In the data rows, the value 500 means zero.
What is the hidden score of each row? Scores go from 0 to 20, and 10 is about the middle.
array([473, 492, 493, 520, 472, 501, 516, 551, 421, 454, 550, 709]): 11
array([382, 468, 505, 270, 364, 674, 575, 425, 571, 458, 386, 459]): 16
array([597, 682, 652, 542, 355, 410, 508, 509, 406, 643, 718, 651]): 14
array([557, 580, 539, 514, 659, 661, 535, 258, 355, 526, 451, 430]): 6
array([366, 420, 634, 668, 466, 338, 545, 544, 454, 538, 558, 543]): 12
array([434, 220, 244, 489, 596, 469, 467, 602, 482, 362, 411, 275]): 6
array([274, 402, 544, 584, 512, 499, 316, 434, 642, 703, 394, 334]): 2
array([373, 333, 323, 412, 536, 620, 498, 501, 433, 411, 544, 640]): 9
array([653, 646, 478, 424, 482, 574, 548, 463, 453, 528, 532, 507]): 12
array([531, 560, 531, 469, 410, 524, 530, 560, 443, 450, 575, 631]): 13
array([551, 430, 313, 268, 467, 573, 681, 540, 459, 281, 246, 364]): 18
array([533, 555, 647, 656, 547, 513, 485, 458, 347, 437, 553, 560]): 8
array([634, 551, 459, 314, 384, 550, 449, 472, 641, 609, 580, 362]): 11
array([577, 515, 504, 507, 553, 410, 557, 502, 473, 530, 491, 464]): 10
array([470, 528, 585, 533, 433, 533, 552, 382, 374, 661, 633, 364]): 14
array([379, 398, 530, 539, 342, 479, 691, 563, 376, 515, 691, 459]): 20
array([318, 380, 548, 532, 412, 603, 658, 451, 204, 350, 530, 380]): 18
array([441, 617, 624, 555, 520, 576, 346, 377, 619, 668, 511, 519]): 3
array([556, 565, 542, 519, 574, 589, 548, 398, 445, 451, 409, 419]): 9
array([473, 664, 798, 625, 360, 325, 569, 528, 620, 582, 334, 300]): 16
array([482, 378, 387, 408, 410, 447, 422, 688, 667, 422, 500, 674]): 9
array([340, 388, 521, 442, 341, 490, 627, 510, 520, 623, 594, 390]): 19
array([451, 515, 537, 411, 430, 620, 523, 441, 504, 540, 509, 470]): 12
array([570, 388, 146, 126, 500, 662, 618, 610, 511, 189, 138, 342]): 14
array([389, 527, 625, 611, 439, 370, 632, 506, 383, 559, 510, 548]): 16
array([500, 567, 561, 609, 452, 419, 383, 514, 470, 654, 649, 586]): 6
array([509, 309, 202, 357, 610, 683, 514, 440, 420, 481, 705, 726]): 7
array([379, 577, 716, 459, 316, 518, 462, 439, 634, 613, 409, 386]): 13
array([340, 415, 560, 657, 377, 431, 587, 561, 305, 563, 714, 532]): 16
array([636, 661, 501, 391, 453, 574, 475, 379, 508, 710, 530, 328]): 10
array([548, 512, 472, 457, 535, 661, 550, 435, 335, 365, 409, 418]): 11
array([628, 672, 586, 542, 565, 514, 347, 447, 541, 557, 592, 663]): 2
array([399, 617, 651, 370, 368, 689, 496, 356, 603, 561, 439, 482]): 13
array([313, 407, 629, 696, 494, 370, 509, 520, 501, 524, 589, 560]): 10
array([659, 395, 354, 647, 599, 241, 510, 743, 359, 392, 665, 646]): 7
array([600, 333, 260, 622, 664, 324, 472, 754, 403, 262, 591, 692]): 4
array([227, 452, 692, 552, 301, 492, 687, 413, 409, 602, 519, 378]): 20
array([447, 437, 463, 529, 698, 673, 462, 265, 373, 527, 571, 556]): 3
array([505, 496, 381, 398, 505, 613, 447, 436, 506, 591, 560, 521]): 7
array([421, 381, 476, 459, 374, 472, 601, 716, 414, 218, 488, 791]): 17
array([582, 569, 423, 462, 553, 567, 512, 461, 491, 511, 476, 437]): 9
array([566, 534, 535, 625, 577, 474, 429, 457, 520, 612, 606, 497]): 5
array([564, 468, 480, 613, 598, 381, 456, 549, 398, 444, 566, 523]): 5
array([605, 649, 634, 554, 548, 463, 425, 430, 625, 684, 543, 455]): 5
array([349, 351, 463, 588, 744, 635, 430, 345, 470, 407, 342, 285]): 0
array([504, 562, 431, 456, 471, 607, 417, 522, 497, 489, 490, 524]): 7
array([498, 487, 543, 587, 566, 404, 469, 499, 457, 515, 525, 495]): 7
array([554, 552, 494, 439, 524, 551, 480, 353, 473, 640, 529, 439]): 8
array([620, 660, 699, 630, 402, 350, 441, 700, 608, 446, 399, 454]): 10
array([485, 426, 362, 370, 551, 679, 479, 384, 518, 588, 569, 637]): 7
array([478, 686, 706, 474, 434, 575, 634, 484, 644, 368, 128, 305]): 17
array([363, 303, 386, 543, 638, 430, 335, 479, 799, 664, 369, 249]): 0
array([485, 390, 381, 461, 560, 567, 407, 496, 562, 469, 515, 392]): 4
array([360, 521, 732, 689, 439, 456, 462, 436, 459, 663, 704, 479]): 10
array([582, 574, 388, 305, 330, 543, 752, 624, 329, 342, 474, 552]): 20
array([487, 469, 489, 441, 529, 545, 493, 418, 506, 591, 574, 630]): 9
array([590, 421, 403, 555, 500, 376, 552, 651, 453, 449, 627, 569]): 12
array([603, 394, 350, 572, 594, 432, 432, 609, 382, 449, 696, 638]): 4
array([563, 571, 404, 346, 440, 641, 614, 470, 444, 436, 417, 469]): 16
array([443, 395, 488, 644, 610, 320, 412, 689, 651, 338, 404, 769]): 3
array([519, 493, 451, 326, 393, 552, 619, 546, 417, 350, 394, 480]): 17
array([411, 399, 487, 571, 557, 573, 543, 494, 355, 290, 441, 488]): 10
array([640, 560, 496, 432, 503, 481, 515, 498, 535, 533, 515, 422]): 10
array([656, 513, 420, 531, 644, 563, 473, 430, 353, 430, 561, 384]): 5
array([581, 643, 596, 486, 399, 490, 537, 530, 450, 478, 505, 534]): 14
array([357, 369, 421, 623, 590, 464, 421, 538, 560, 461, 430, 435]): 4
array([555, 559, 491, 437, 525, 575, 472, 414, 566, 543, 464, 420]): 8
array([527, 414, 436, 485, 549, 517, 443, 512, 546, 490, 507, 461]): 6
array([471, 498, 509, 532, 534, 468, 473, 499, 492, 489, 446, 519]): 8
array([346, 337, 432, 451, 464, 593, 613, 389, 386, 579, 668, 557]): 15
array([450, 376, 475, 617, 544, 393, 495, 624, 489, 376, 522, 623]): 8
array([461, 530, 550, 401, 460, 591, 478, 414, 627, 506, 395, 439]): 10
array([320, 331, 536, 700, 658, 412, 516, 569, 439, 195, 372, 600]): 6
array([609, 707, 521, 244, 427, 770, 509, 290, 622, 673, 425, 304]): 12
array([416, 587, 726, 650, 357, 349, 580, 543, 395, 568, 495, 396]): 17
array([644, 719, 615, 283, 310, 676, 693, 309, 423, 687, 581, 320]): 20
array([446, 358, 251, 191, 292, 530, 570, 590, 671, 566, 579, 532]): 18
array([601, 572, 503, 562, 614, 466, 345, 492, 612, 508, 496, 558]): 0
array([434, 379, 442, 535, 713, 718, 543, 244, 277, 466, 585, 565]): 5
array([305, 375, 561, 601, 460, 348, 548, 668, 578, 259, 377, 568]): 13
array([709, 626, 502, 461, 420, 527, 540, 554, 398, 487, 642, 637]): 13
array([378, 368, 476, 705, 702, 400, 327, 535, 740, 511, 203,  86]): 0
array([487, 486, 531, 533, 432, 384, 560, 554, 476, 547, 489, 507]): 14
array([579, 656, 612, 426, 376, 417, 697, 480, 467, 517, 488, 531]): 20
array([526, 572, 549, 551, 444, 469, 544, 548, 340, 502, 632, 619]): 13
array([334, 538, 651, 521, 468, 496, 551, 420, 498, 513, 373, 508]): 12
array([420, 401, 601, 618, 538, 404, 632, 542, 480, 345, 447, 541]): 14
array([315, 505, 783, 701, 253, 267, 672, 696, 461, 447, 483, 370]): 20
array([548, 659, 679, 577, 556, 643, 580, 327, 237, 387, 483, 533]): 11
array([477, 459, 368, 397, 543, 631, 543, 370, 392, 536, 616, 628]): 10
array([844, 619, 337, 490, 864, 681, 217, 462, 588, 243, 294, 582]): 0
array([568, 652, 634, 581, 511, 520, 513, 468, 347, 421, 498, 485]): 10
array([565, 383, 331, 442, 514, 426, 497, 588, 493, 558, 681, 622]): 9
array([361, 347, 406, 553, 537, 451, 471, 561, 422, 443, 402, 400]): 7
array([501, 489, 492, 508, 544, 610, 489, 450, 461, 403, 502, 459]): 8
array([389, 394, 520, 702, 882, 693, 410, 247, 323, 353, 303, 329]): 0
array([645, 681, 540, 378, 343, 511, 598, 572, 538, 485, 331, 348]): 18
array([521, 591, 626, 715, 658, 601, 469, 438, 282, 263, 338, 387]): 4
array([603, 756, 811, 756, 566, 342, 388, 561, 577, 459, 323, 395]): 3
array([355, 303, 401, 531, 583, 487, 402, 591, 625, 365, 432, 505]): 4
array([319, 402, 595, 598, 330, 422, 780, 500, 271, 560, 682, 407]): 20
array([574, 535, 409, 407, 483, 462, 411, 558, 679, 606, 499, 552]): 7
array([443, 333, 346, 475, 514, 447, 487, 440, 429, 707, 751, 638]): 9
array([481, 472, 496, 578, 571, 525, 390, 425, 475, 605, 608, 615]): 3
array([476, 440, 430, 303, 393, 483, 674, 545, 464, 390, 356, 364]): 19
array([471, 479, 606, 689, 592, 363, 385, 473, 616, 682, 559, 480]): 3
array([656, 501, 373, 487, 587, 430, 443, 615, 521, 368, 450, 583]): 5
array([507, 505, 498, 425, 500, 584, 466, 452, 509, 490, 470, 456]): 8
array([383, 565, 666, 456, 400, 528, 456, 381, 643, 663, 444, 450]): 11
array([656, 444, 450, 566, 550, 428, 417, 619, 394, 386, 709, 640]): 5
array([718, 450, 386, 666, 623, 225, 515, 699, 395, 482, 656, 617]): 7
array([626, 477, 288, 347, 684, 539, 392, 564, 686, 295, 294, 664]): 0
array([398, 305, 417, 501, 553, 486, 402, 603, 600, 337, 439, 543]): 4
array([504, 504, 334, 164, 247, 395, 409, 688, 871, 697, 521, 552]): 13
array([431, 396, 378, 279, 281, 392, 566, 591, 720, 679, 614, 558]): 18
array([525, 541, 532, 459, 381, 355, 493, 605, 635, 581, 481, 449]): 13
array([614, 552, 505, 631, 538, 328, 459, 678, 466, 394, 460, 485]): 7
array([766, 627, 482, 450, 404, 422, 639, 693, 311, 243, 669, 741]): 18
array([567, 665, 667, 599, 388, 360, 610, 569, 433, 489, 434, 462]): 17
array([495, 708, 751, 439, 177, 526, 841, 490, 207, 481, 750, 712]): 20
array([569, 497, 533, 617, 494, 301, 568, 651, 423, 431, 547, 445]): 12
array([610, 656, 476, 367, 478, 638, 475, 420, 549, 538, 434, 359]): 9
array([631, 549, 435, 426, 507, 570, 521, 440, 473, 537, 534, 415]): 10
array([777, 449, 334, 613, 690, 331, 401, 669, 444, 424, 645, 639]): 0
array([755, 562, 434, 512, 549, 464, 514, 513, 433, 577, 659, 428]): 9
array([548, 565, 508, 541, 486, 439, 511, 561, 503, 551, 518, 572]): 10
array([485, 511, 496, 611, 490, 404, 360, 610, 648, 630, 645, 704]): 5
array([620, 632, 590, 509, 399, 496, 573, 528, 434, 495, 616, 666]): 15
array([612, 453, 428, 599, 635, 383, 432, 585, 448, 474, 590, 566]): 3
array([449, 663, 639, 347, 309, 641, 619, 424, 498, 476, 456, 591]): 20
array([432, 545, 577, 554, 478, 502, 488, 463, 504, 545, 465, 526]): 10
array([390, 471, 561, 647, 562, 585, 564, 421, 307, 423, 531, 461]): 10
array([486, 463, 651, 641, 391, 295, 716, 528, 264, 568, 710, 471]): 20
array([501, 560, 700, 815, 754, 568, 474, 320, 243, 379, 455, 461]): 1
array([509, 471, 426, 450, 524, 538, 554, 473, 523, 490, 428, 369]): 11
array([620, 638, 554, 455, 473, 502, 519, 432, 460, 649, 503, 443]): 11
array([581, 624, 570, 510, 402, 360, 501, 618, 647, 579, 386, 387]): 12
array([538, 559, 554, 418, 406, 425, 538, 474, 583, 636, 496, 418]): 14
array([545, 581, 597, 573, 441, 421, 487, 503, 469, 601, 629, 599]): 11
array([467, 401, 367, 394, 509, 664, 505, 404, 484, 531, 600, 576]): 10
array([673, 785, 728, 497, 370, 419, 509, 552, 641, 543, 290, 245]): 14
array([503, 515, 505, 585, 547, 547, 530, 493, 395, 485, 543, 504]): 9
array([661, 650, 449, 330, 405, 707, 544, 472, 452, 446, 575, 573]): 14
array([508, 554, 609, 546, 341, 280, 487, 664, 658, 550, 449, 404]): 14
array([534, 538, 596, 506, 439, 458, 536, 512, 540, 526, 535, 548]): 13
array([602, 573, 559, 604, 557, 370, 433, 582, 529, 439, 459, 437]): 5
array([492, 438, 298, 241, 606, 791, 391, 306, 595, 523, 490, 612]): 2
array([400, 767, 761, 347, 332, 726, 471, 298, 700, 617, 202, 203]): 13
array([413, 446, 464, 445, 507, 535, 555, 455, 570, 448, 387, 354]): 12
array([466, 331, 463, 710, 606, 260, 444, 612, 483, 524, 540, 460]): 4
array([542, 449, 396, 518, 678, 432, 375, 520, 687, 473, 313, 437]): 0
